In the rows, 128 means zero.
Turns in one plane each, and the order they were made in; the first pair answered:
E:
[137 146 108 123 146 137 115 122 135 108 121 161 126] => [142 143 109 123 146 138 104 121 133 118 126 160 122]
[139 121 119 123 163 122 100 133 142 145 120 179  93] => [137 120 111 131 164 115 121 149 135 137 109 176  86]
[122 127  99 135 133 100 183 158 105 134 127 131 115] => [123 160  88 121 124 120 184 150 129 122 126 135 135]
Z:
[125 153 121 121 109 133 153 133 128 128 135 109 147] => [126 108 147 137 124 115 136 125 102 137 133 103 124]
[137 120 142  96 154 153 103 120 135 143 136 131 151] => [138 134 137  97 151 150 117 125 133 149 143 131 155]
[ 95 134 101 150 127 107 161 144 129 114 106 137 152] => [ 91 103 119 166 140  97 140 137 120 115 103 130 139]
[116 157 105 127  93 152 173 141 153  87 120 114 159] => [117  91 126 150 122  99 181 148  86 143 135  96 132]
J:
[125 129 115 148 137 116 139 102 127 105 108 132  95] => [119 136 113 153 128 111 150 104 121 110 108 118 108]
[140 148 114 120 131 119 145 141 137 138 124 150 126] => [134 145 115 121 134 124 144 137 140 138 127 157 127]
[134 101 144 148 142 129 104 101 136 102  89 115 139] => [131 103 139 151 130 121 128 104 132  98  92 101 146]
[136 181  90 128  95 139 150 102 141 125 136 123 131] => [145 176  86 122  98 143 144 106 142 139 144 134 128]
S:
[108  84 167 153 156  78 128 145  90 127 103 141  80] => [105 113 170 146 109  83 163 141  76 134 130  86 145]
[121 162 121 100  98 137 138 128 143 142 152 108 164] => [131 158 115  88 128 146 108 126 170 132 140 156 131]
[129 130 122 113 130 135 124 129 144 121 139 137 131] => [132 117 128 125 136 130 121 132 138 127 134 143 114]
[120 135 141 124 103 144 108 101 135 133 142 123 155] => [124 132 136 123 117 144  99  98 147 130 140 146 134]
Now pairs of rows:
Between the rows of a pair lie 2 to 3 turns.
[138  68 162 130 123 145  80  87 130 134 135  94 108] => [151  97 145 103 135 159  67  86 160 138 144 136 104]  Z E S
[117  82 146 149 123 131  99 119  95 139 115 108 130] => [133 131 112 115 123 128 130 139  97 179 153 134 149]  Z Z J
[106 142 106 141 132 130 176 174 126 126 123 140 106] => [114 116 145 139 134 161 107 131 153  90 100 134  95]  E Z Z
[125  82 115 122 156 115  88 112 128 114  97 143  93] => [141 124  91  93 148  99 137 129 113 177 149 150 127]  Z E Z
[ 92 118 138 160 108 118 135 125 111 126 110  73 141] => [ 96 148 139 146 105 143 117 107 140 108 104  75 153]  Z E
[154 146  95 123 105  96 186 155  84 145 135 110 155] => [148 137 111 129 128 141 105 127 155  61  77 149 109]  Z Z S
[103  96 116 156 101 129 159 157  88 106 102  96 128] => [112 149 117 114  73 170 132 132 129 113 131  94 170]  S E
[145  89 151 136 161 103 107 131  98 177 150 137  95] => [148 180 100  97 133 133 161 146 132 167 161 152 133]  Z Z
[128 127 114 126 144 139  96 121 157 125 108 147  96] => [120 109 122 135 136 109 140 135 108 174 139 108 120]  Z Z S
[126 155 134 131 111 155 107  94 186  82 110 121 142] => [123 149 126 134 127 150 106 105 188  81 102 141 118]  J S
[133 161  89 102 131 125 152 145 148 153 145 142 129] => [124 153 105 117 139 142 114 131 180 101 106 144 110]  Z J Z
[133 157 131  99 127 135 126 107 144 151 147 130 151] => [134 140 128 101 152 122 120 117 137 157 143 154 123]  S Z
[130 134 132 110 138 151  96 123 157 120 125 158 125] => [118  96 147 131 133 119 119 128 101 155 144 120 134]  Z Z S
[114 162 111 116 103 170  93 127 168  91 118  76 146] => [128 118 116 120 147 160  51 118 173  96 109 113  98]  S E
[109 157 118 124 117 155 180 140 120 109 124 119 152] => [117 139 108 129 143 126 186 143  97 140 136 135 123]  S Z E
[124 138 109 129 121 104 184 154 107 146 136 121 136] => [124 138 117 130 135 137 124 132 158  78  89 151 110]  Z Z S
[150 158 109  93 115 131 138 154 146 149 140 124 148] => [139 128 144 107 121 142  82 124 166 114 113 118 126]  Z Z
[114 125 122 160 101 129 168 156  90 116 130 106 143] => [132 113 139 144 111 120 127 127  93 168 166 115 152]  S E Z
[161 177 129  71 143 161  81 117 114 191 180 150 143] => [132  93 133 143 179  98 144 167  39 167 127 137  83]  Z E E
